Each row is where one point has got to under a steady rotation. How many ticks took it there?
The counts run from 0 to 904.
[109 147 135 144 157 119 141 172 128 134 116 113 141 143 112 117 175 142
 146 139 161  89 145 148  69  68  99 158 123 116  96 108  79 102 128 125
 121  86 175 161 114 112 118 111 148 151 163 150 107 115 135 166 117 120
 120 145  78  92 140 143 169 117 110 112 147 137 151 152 153  95 175 114
 115 115 116 155 131 146 145 111 159 134] : 365
[105 136 126 145 158 156 199 160 171 117  72 134  87 116 136 115 191 143
 137 119 170 129 133 159 153  92 123 120 126 116 147 172  99 112  98 129
 111 168 150 173  97 102 137 129 131 111 172 146 140 151  98 139 154 132
 133 115 131 126 123 148 147 142  92 133 158 114 102 101  97 154 137 161
 157 143 125 183 133 130 107 115 131 113] : 222
[121 141 132 134 113 134 111 155 170 105  61 146 132 128  87 130 128 163
 148 140 177 121 132 152 107  84 107 155  76 124 122 149  69 105 121 136
 126 130 137 156  97  67 116 145 136 160 165 146 162 143  92 132 140 116
  98 130  92  87 103 128 138 135  93 139 136 123 138 132 146  99 141  82
  90 133 102 158 188 129 147 116 143 127] : 33
[111 140 102 138 157 129 147 163 143 131  48 108 156 138 104 122 175 126
 154 159 166 100  95 129 109  86 107 107 123 134 126 113  93 111 130 174
 100 154 132 141  96 141 123 100 103 102 182 108 100 113 112 175 146 158
  91 145 124 138 118 151 131 133 123 123 174 156 136 158 134 123 121 154
 148 156 143 180 134 150 158 127 101 164] : 341
[109 152 130 149 132 136 133 164 114 118  77 122 104 126 108 121 149 158
 103 135 189  99 140 152  89  55 122 163  99 117 125 135  70  87 109 124
 127 101 149 166 107 110 120 136 139 129 176 154 158 142 111 163 138 119
 123 150  80  96 126 111 193 142  94 108 146 118 163 133 133 105 160 107
 137 146 118 143 159 129 135 111 175 124] : 755
[ 96 149 128 149 165 139 162 145 152 112  62 113  87 142 152 119 209 124
 143 149 177 123 142 130 125  71 136 151 141 112 116 133  56 131 127 149
 103 124 166 156 121  91 115 123 125 113 157 160 115 124 126 155 120 121
 110 143  97 136  97 145 167 113  99 133 136 153 104 110 140 160 153 122
 122 143 162 183 114 149 123 113 129 139] : 149
[ 99 125 122 155 151 136 129 129 152 106  74  83  96 130 125 115 179 121
 134 169 172 126 127 153 133  85 118 124 108 125 123 119  40 135 142 161
  87 158 143 163 108  95 143  91 132 109 168 120 143 143 138 157 137 143
 101 142 148 107 101 143 160 138 134 116 163 159 104 149 134 153 125 144
 122 166 167 167 139 140 112 112 119 122] : 414
[115 119 119 143 157 124 161 148 156 108 116 120 112  87 100 129 149 162
 124 124 155 146 170 139 105 111 122 143 123 109 124 106  96 107 122 111
 144 123 143 202 143 144 175 108 149 124 150 146 136 125 105 132 184 116
 131 109 126  90 163 164 160 126  92 142 180 122 132 137  86 127 137 168
 158 122 150 192 141 130  87 122 138  99] : 176
[113 138 126 130 150 129 182 164 189 108  73 141 117 119 138 137 189 144
 163 138 178 132 129 137 166  97 115 146 100 124 136 173  85 116 112 138
 117 169 155 139  86  69 121 137 109 152 160 148 131 136  92 137 125 127
 130 120 117 116  90 153 125 119  90 144 144 131  74 101 147 144 137 137
 112 137 118 189 143 139 134 109 113 142] : 613
[ 97 141 122 143 127 123 128 176 183 102  80 122 152 118  87 150 141 147
 123 144 177  89 134 156  79  71 116 164  89 113 139 140 103  84 105 125
 134 142 144 141  86  96 126 138 109 152 172 135 134 118  91 150 126 107
  99 136  84 107 134 143 149 147 111 149 149 127 131 150 148  90 152 111
 112 133  88 155 156 158 169 116 158 164] : 291
[121 149 124 123 147 115 154 207 137 102 106 136 129 142 101 150 147 167
 156 154 154  95 141 158  98  97  87 127 119 120 113 113  91  86 122 153
 131 148 170 151 108 122 140 114 126 177 145 141 109  95  98 159 128 146
 141 100 108  83 114 147 155 112  87 108 148 129 113 152 151  65 162 120
 133 134  98 174 157 144 154 122 129 138] : 608
[113 151 137 140 147 138 123 149 127  92  67 101  73 142 103 137 144 164
 131 167 179 142 137 120 120  72 129 150 134 109 118 112  35  99 136 159
 127 133 137 157 123  83 119 129 126 140 138 144 152 129 111 166 143 134
 134 155  76 106  83 142 190 130 103 115 148 137 116 131 143 131 151 103
 133 152 156 153 138 145 134 109 145 144] : 69
[ 94 150 132 142 121 157 119 151 172  96  80 105 121 131  92 107 123 127
 145 163 149 108 132 150  61  73 130 154 140 119 128 107  74  95 124 121
 127 147 105 181 132  95 133  84 115 111 140 133 128  99 109 124 158  92
  85 172 108 113 158 148 137 132 122 155 141 137 149 182 143 102 164 103
 133 129  96 163 127 157 149 126 154 157] : 336
[ 88 106 120 159 155 106 133 128 182  85  77 103 123  89  85 138 158 151
 113 129 169 148 135 126 124 107 123 127 100 106 146 126  71 128 124 121
 137 141 121 167 123 100 173 142 137 119 164 132 142 120 103 134 172 121
 105 116 122 115 141 169 139 146 119 148 166 148 115 127  81 164 117 161
 134 145 165 197 150 143  91 112 122 119] : 892
[129 113  97 134 159 133 164 157 162 137 113 120 145 106 101 157 136 153
 153 137 126 137 159 131 127 129 110 112 108 136 122  90 106 115 135 152
 146 160 135 192 110 163 161  70 127 133 159 129 128 126  95 144 190 146
 125 115 162  93 153 161 134 111 106 149 196 130 133 159 121 107 124 193
 144 119 149 191 127 133 123 115 100 124] : 132
[104 111 112 143 132 118 107 138 192  93  98  89 122 106 104 137 133 146
 156 161 134 138 165 147  86 130 127 126 100 143 120  66  58 121 158 140
 135 144 128 168 158 114 163  64 130 131 127 140 137 114 106 111 167 110
  89 127 160  79 146 144 132 124 120 149 151 151 137 184 128 111 152 134
 100 124 126 194 134 147 116 111 120 113] : 205
[129 146 126 132 136 165 135 160 148 122  98 118 127 158  80 124 116 134
 171 141 134 107 136 149  80  79 100 144 105 131 100 116  91  83 129 160
 114 168 155 155  76  77 113  86 118 159 162 126 155 150 133 145 144 154
 113 177  96  73 138 124 148 124 110 139 161 103 152 170 175  79 161 134
 115 120  99 134 116 143 169 119 144 128] : 586
[ 97 136 116 146 154 129 140 164 149 125  83 100 135 145 114 130 182 115
 145 162 167  88 109 166 113  67  93 125 101 114 119 125  71 106 120 163
  92 161 165 124  70  91 126 100 116 142 189 115 134 131 145 166 109 141
 111 137 117 101 100 137 152 142 132 124 166 142 103 167 158 118 142 153
 112 149 131 157 138 151 151 108 122 141] : 157
[111 143 138 129 126 132 126 149 177 119 112 115 151 140  86 112 142 122
 148 153 147 100 138 170  84  78  89 147  95 119 105 129  82 109 132 136
 105 154 145 156  88  75 137  83 115 161 169 126 143 126 127 136 128 109
 105 136 125  79 131 140 133 135 120 146 151 131 124 189 178  75 156 118
 103 124  89 138 154 143 160 120 149 137] : 159
[107 122 105 161 176 118 168 169 140 107  83 107 111 107 100 131 179 175
 129 127 175 126 129 128 118 105  94 108 129 107 127 125  82 100 123 134
 127 145 155 146 106 109 160 142 150 144 168 125 134 120 110 154 147 156
 138 116 103 110 134 170 162 141  96 115 182 145 110 121  77 153 135 175
 166 140 166 204 127 139 102 112 116 107] : 178
[130 134 116 158 152 152 161 137 185 121  43 137 132 115  91 114 157 138
 146 115 171 143 108 114 124  81 118 151 108 129 135 160 106 105 111 144
 120 160 135 151  84  82 110 144 122 116 182 135 140 145 102 136 171 144
  90 171  72 143 130 155 125 137 101 159 166 108 137  92 104 163 122 149
 138 127 132 162 113 129 143 111 127 142] : 510
[130 137 133 130 150 165 159 147 166 113  99 138  92 110  95 115 119 155
 159 118 132 149 179 130 108 121 128 167 143 129 105 111 103 115 133 135
 139 119 148 216 137 120 151 107 161 138 130 175 130 141 103 120 189 123
 124 123 105  90 156 148 148  86  66 157 153 100 138 112 112 115 161 134
 139 104 141 186 126 114  99 117 130 100] : 647
[148 157 147 102 144 152 130 147 175 111 123 154 159 139  75 102 138 154
 186 138 135 150 129 128  99  98  86 146 118 143 104 133  94 104 134 140
 135 143 128 186 106  86 123  99 118 160 128 129 127 100 107 116 167 111
 116 133 115  96 130 158 111 100  97 144 180 127 126 178 168  91 142 102
 129  95  87 173 144 112 157 111 129 149] : 56
[129 163 126 136 124 169 131 154 144 109  52 130 123 131  84 105 123 161
 145 150 152 116 107 129  94  90 114 138 111 144 136 135  74  83 116 146
 118 157  91 178 113  99 108 119 106 113 146 106 167 116  91 132 170 126
 104 173 111 121 131 125 137 141 111 123 176 122 166 178 141 108 141 106
 155 147  87 151 153 123 150 122 154 146] : 593
[142 134 119 117 158 144 139 128 136 132  93 108 155 142  92 139 150 142
 151 153 167 140 112  98 133  64 109 155 106 134 115 127  66 116 119 170
 136 144 145 174  75  99 103 107 102 138 166 114 140 130 112 184 154 140
 130 160 104 112  78 136 160 112 119 133 195 142 113 153 180 123 107 126
 130 118 142 137 134 115 176 102 138 185] : 452
[115 174 131 136 157 149 170 177 118 127  71 113 108 151 111 101 171 132
 138 165 160 109 112 135 113  66 119 129 169 115 125 128  79 100 123 154
 109 151 126 184 114 125 113 111 113  98 164 114 108 103 113 172 156 139
 122 155  97 139 114 148 166 116  96 108 173 144 121 150 128 126 139 140
 196 154 134 173 124 144 138 125 137 157] : 732
[111 112 108 135 148 137 153 161 183 132 106 115 124 125 122 152 156 142
 167 139 131 109 181 146  93 108 133 155  98 144 106  77 102 112 136 140
 133 123 174 153 121 132 129  62 124 147 150 176 113 132 106 130 140 110
 109 138 123  84 146 119 147  94 105 157 147 124 153 158 167  81 166 148
  82  89 110 170 102 148 150 115 127 133] : 794
[113 163 143 122 150 120 119 147 152  84 126 134 153 134  81 123 154 169
 155 148 161 142 113 122  88  74  87 147 133 118 118 124  65  94 137 123
 149 126 126 173 110  83 141 134 123 169 125 115 130  72  99 146 159 113
 142 132  86 105 113 164 137 121 113 118 181 155 106 163 135 105 131 100
 149 121 115 169 161 135 158 113 144 164] : 313
[116 172 146 112 155 137 128 160 139 115 111 118 135 164 130  93 180 135
 184 161 149 108 134 145  83  86 115 139 134 136  90  95  64 112 143 146
 115 104 136 185 133 117 122  80 128 132 137 137 111  96 128 151 143 103
 113 131 128  92 114 130 146 108 114 114 151 161 149 190 159  80 168  93
 128 128 108 172 148 140 145 117 144 150] : 19
[ 96 106 124 159 144 126 128 129 194  94  94 103 118  82  96 133 135 149
 114 129 167 147 157 138 102 118 122 138 101 120 130 119  74 131 129 109
 139 127 124 187 129 106 180 106 150 125 150 144 144 131 113 125 177 103
 101 117 140  89 156 162 142 142 107 158 165 140 122 137  87 145 131 148
 125 136 162 192 150 138  86 111 131  97] : 891
[133 152 129 122 153 127 134 168 144 129  65 139 155 138 128 122 181 175
 179 142 174 114 117 138 122  94 100 137  70 151 117 142  71 102 126 157
 133 115 153 141 100 110  95 132 127 150 162 140 142 126  89 152 118 130
 118 123 109  98  83 110 136 132 104 100 150 158 135 130 161 100 135  95
 107 139 109 171 184 120 159 102 128 139] : 747
[ 89 117 104 155 152 123 145 143 205 124  96 101 149 105 109 108 175 110
 150 139 143 112 139 154  91 115 112 132 101 130 115 109 100 136 136 123
 104 143 138 169 116 123 160  74 122 114 167 138 101 121 133 120 149 108
  78 124 158 108 163 166 106 125 117 168 154 148 131 157 117 125 137 166
 101 122 131 200 124 159 108 117 102 118] : 552
[ 96  85  97 165 165 114 153 155 168 122  87  96 139  90  96 156 163 154
 114 137 171 125 129 126 123  96 104 127  69 113 136 127  94 107 113 146
 131 156 170 121  81 102 145 137 129 149 178 133 151 147 110 159 139 148
 126 133 109  86 132 159 166 149 125 127 180 129 112 118 114 139 124 181
 104 134 165 173 129 139 126 105 127 117] : 502
[100 127 128 125 159 135 161 148 159 126 137 104 113 121 132 123 170 127
 155 150 134 125 160 162 123 119 109 115 142 133 105  96  88 125 144 146
 118 157 149 183 130 129 166  44 125 126 146 134 108 115 127 128 158 116
 127  96 176  95 144 148 140 110 106 137 169 139 109 171 128 105 152 172
 135 126 140 202 126 141 111 119 107 106] : 736
[ 87  88  98 158 151 128 167 152 175 103  81  78  99  90 127 164 182 154
 135 149 159 129 147 134 116 110 129 119 103 125 143  99  75 107 127 132
 127 161 165 119 124 113 141  99 118 125 155 144 138 134  99 129 140 125
 114 136 130 106 140 147 160 136 130 144 163 146 112 138 117 143 148 184
 107 135 144 191  94 163 115 100 131 122] : 74
